Here are some points:
[-0.9 -1.8 -1.6 -1.2 -0.3 -1.6 -1.4 -1.3]
[-0.9 -0.1  0.4 -0.3 -1.7 -1.2 -1.4  1. ]
[ 1.1  0.2  0.7 -0.2  1.2  1.1  0.8 -1.2]
[ 0.  -1.4 -0.4 -1.5 -1.2  0.2 -1.5 -1.1]
[ 1.2  1.4 -0.3 -0.1  1.4  1.2  1.1  0.8]
[ 0.1  1.4  1.5  1.2  1.  -0.8  1.1  1. ]
[ 0.7  0.2  0.  -0.8  0.1  0.4 -1.7 -1.3]
[-1.1 -0.1  0.  -0.8  0.4 -1.2  0.7 -1.3]
[-0.4 -1.6 -0.8 -1.8 -1.7 -1.3 -1.1 -1.1]
[-1.8 -1.4 -0.9 -0.3 -1.7 -1.4 -1.3 -1.1]
[-0.4  1.3 -0.2 -1.2 -0.5 -0.7  1.1  1.2]
[ 0.4  1.  -1.1 -0.9 -0.2 -1.1 -1.4  1.1]
[-0.8 -0.1  0.3  1.1  0.9 -0.5  1.2  1. ]
[ 1.   0.1  1.   0.5  0.   0.1 -1.7 -1.2]
[ 0.9  0.1  1.   0.5  0.   0.2 -1.5 -1.4]
[ 0.3 -0.2 -1.1 -0.9  0.3  0.4 -1.3 -1.5]
[-1.  -0.2 -0.4  0.5 -0.1 -0.9 -1.3  1.2]
[ 0.5 -1.3  0.4 -0.4  1.1  0.8  0.9 -1.1]
[1.1 1.9 2.  1.7 1.3 1.2 1.  1.2]
[-1.6 -1.5 -0.7  0.2 -0.3 -1.4 -1.5 -1.3]
[-0.6  1.  -0.9 -0.6  0.1 -1.  -1.   1. ]
[ 0.  -0.3 -0.5  0.3 -0.5 -0.7  1.1  1. ]
[ 1.1  1.3 -0.8 -0.6  0.   1.1  1.   1.1]
[ 0.1 -1.3 -0.4 -1.4 -1.2  0.5 -1.3 -1.1]
[-1.6 -1.4 -1.7 -1.6 -1.3  0.3 -1.5 -1.1]
[ 0.  -0.3 -0.5 -1.5 -1.  -1.   0.5 -1.3]
[-1.6 -1.5 -0.7  0.2 -0.8 -1.1  1.  -1.2]
[-1.  -1.   1.1  0.9  0.6 -1.1  0.9 -1.2]
[-0.2 -1.5 -0.2  1.   0.5 -1.1  1.  -1.1]
[ 1.7  1.6  1.   0.3 -0.9  0.8 -1.3  1.1]
[ 1.2  1.4  0.9  0.6 -0.1 -1.1 -1.1  1. ]
Here are 10 more points, each followed by its number:
[-0.1  1.2  0.7 -0.1 -1.6 -1.2 -1.   1. ] 0
[ 1.   0.3  0.5  1.4  1.3  0.8  1.  -1. ] 1
[ 1.1  1.4  0.5 -0.1  1.1 -0.7  1.2  1.2] 2
[ 1.4  1.5 -0.3  0.3 -0.8  0.8 -1.2  0.9] 3
[ 0.5  1.2 -1.3 -1.  -0.5 -0.6  1.3  1. ] 4
[ 0.6  0.  -0.3  0.1  1.3  1.   1.1  1. ] 5
[ 0.7  1.2 -0.9 -0.4  0.8 -0.7  0.8  1. ] 6
[-1.5 -1.6 -0.2 -1.3 -0.7 -0.9  1.  -1.3] 7
[-0.1  0.3  1.7  1.3  1.1 -0.4  1.3  1.2] 8
[-0.6  1.1 -0.5  0.  -1.4 -1.1 -1.4  0.9] 9
Which three of these numbered points are nearest to each point below, ignoring the 3 directions in which the first points spread most? Their numbers follow each, nearest first.
[ 0.9  0.   0.6  1.4  1.5  0.9  1.  -1.3] > 1 3 9
[ 1.4  1.4  0.1  0.9 -0.1  1.2  0.8  1.1] > 3 1 9
[-0.2 -1.4  0.2 -0.3 -1.7 -1.5 -1.5 -1.1] > 0 8 9
[ 0.8  1.2 -0.8 -0.3  0.8 -0.6  0.8  1.2] > 6 2 4
[ 0.3 -0.1 -1.3 -1.1 -0.5  0.7  0.8 -1.2] > 4 6 7
[ 1.4  1.4  1.1  0.5 -0.5 -0.7  0.9  1. ] > 0 9 7
[ 0.6  1.1 -0.8 -0.3  0.8 -0.9  0.9  1.1] > 6 2 4
[ 0.2 -0.3 -1.2 -0.7  0.2  0.4 -1.5 -1.2] > 1 3 6
[-0.3  0.2 -0.1 -1.  -0.2  0.9  1.  -1.2] > 7 4 3
[ 1.3  1.3 -0.1 -1.2 -1.1  0.8 -1.4  0.9] > 7 3 2
[ 0.8 -0.1 -0.4  0.2  1.6  1.2  1.4  1. ] > 5 6 3
[ 0.3 -1.2 -0.2  0.5 -0.2  0.9  1.1 -1. ] > 3 1 5
Now 10 new points, numbered from 0 again:
[-0.3  1.2 -0.2 -1.2 -0.8 -0.6  1.   0.9] 0
[-0.2  0.1  0.9  0.5 -0.3  0.9  0.9 -1.4] 1
[-0.3  0.1  0.   0.9  0.4  0.6 -1.2  1.2] 2
[ 1.6  1.5  1.2  0.4 -0.7  0.9 -1.   1. ] 3
[-1.5 -1.6 -0.7 -0.1 -1.2  0.3 -1.5 -1.3] 4
[ 0.4  1.4  0.9  0.2 -0.9  0.9 -1.5  0.9] 5
[-0.8 -1.1  0.2 -0.8 -0.1  0.9  0.8 -1. ] 6
[-1.1 -0.1 -0.4 -1.2 -0.4 -1.5 -1.4 -1.3] 7
[-0.7 -1.2  0.3  1.4  1.3  0.7  1.  -1.1] 8
[-0.5 -1.3  0.1 -0.5 -1.8 -1.6 -1.2 -1.1] 9
Which three of these numbered points are nearest to each point below, ignoring the 3 directions in which the first points spread most? Their numbers follow each, nearest first.
[-1.6 -0.6 -1.6 -1.3 -0.5 -1.8 -1.3 -1.6] > 7 0 8
[-0.4  1.1  0.  -1.  -0.3 -1.3 -1.4  1. ] > 7 9 3
[-0.2  0.3  0.8  0.3 -0.2  0.6  1.1 -1.3] > 1 5 3
[-0.6 -1.2  0.9  0.5 -0.3  1.   0.5 -1.4] > 5 4 3
[-0.6 -0.9  0.4  1.4  1.5  0.8  0.9 -1.1] > 8 2 4
[ 0.5  1.1 -1.2 -0.9 -0.2 -1.3 -1.3  1. ] > 7 0 8
[-0.8 -1.7 -1.5 -1.3 -0.3 -1.5 -1.7 -1.2] > 7 8 2
[-0.2 -1.4  0.2 -0.5  0.7 -1.1  1.  -1.2] > 7 9 0
[ 0.9  0.   1.   0.4 -0.4 -0.7  1.   0.8] > 9 3 1
[-0.4  0.1 -0.3  0.4 -0.2  0.8  1.1 -1.3] > 1 6 4
[-0.3 -0.3 -0.9 -0.3 -1.6 -1.5 -1.4 -1.2] > 9 3 7
[-0.3  0.2 -0.1  0.5 -0.2  1.   0.6 -0.9] > 1 4 5
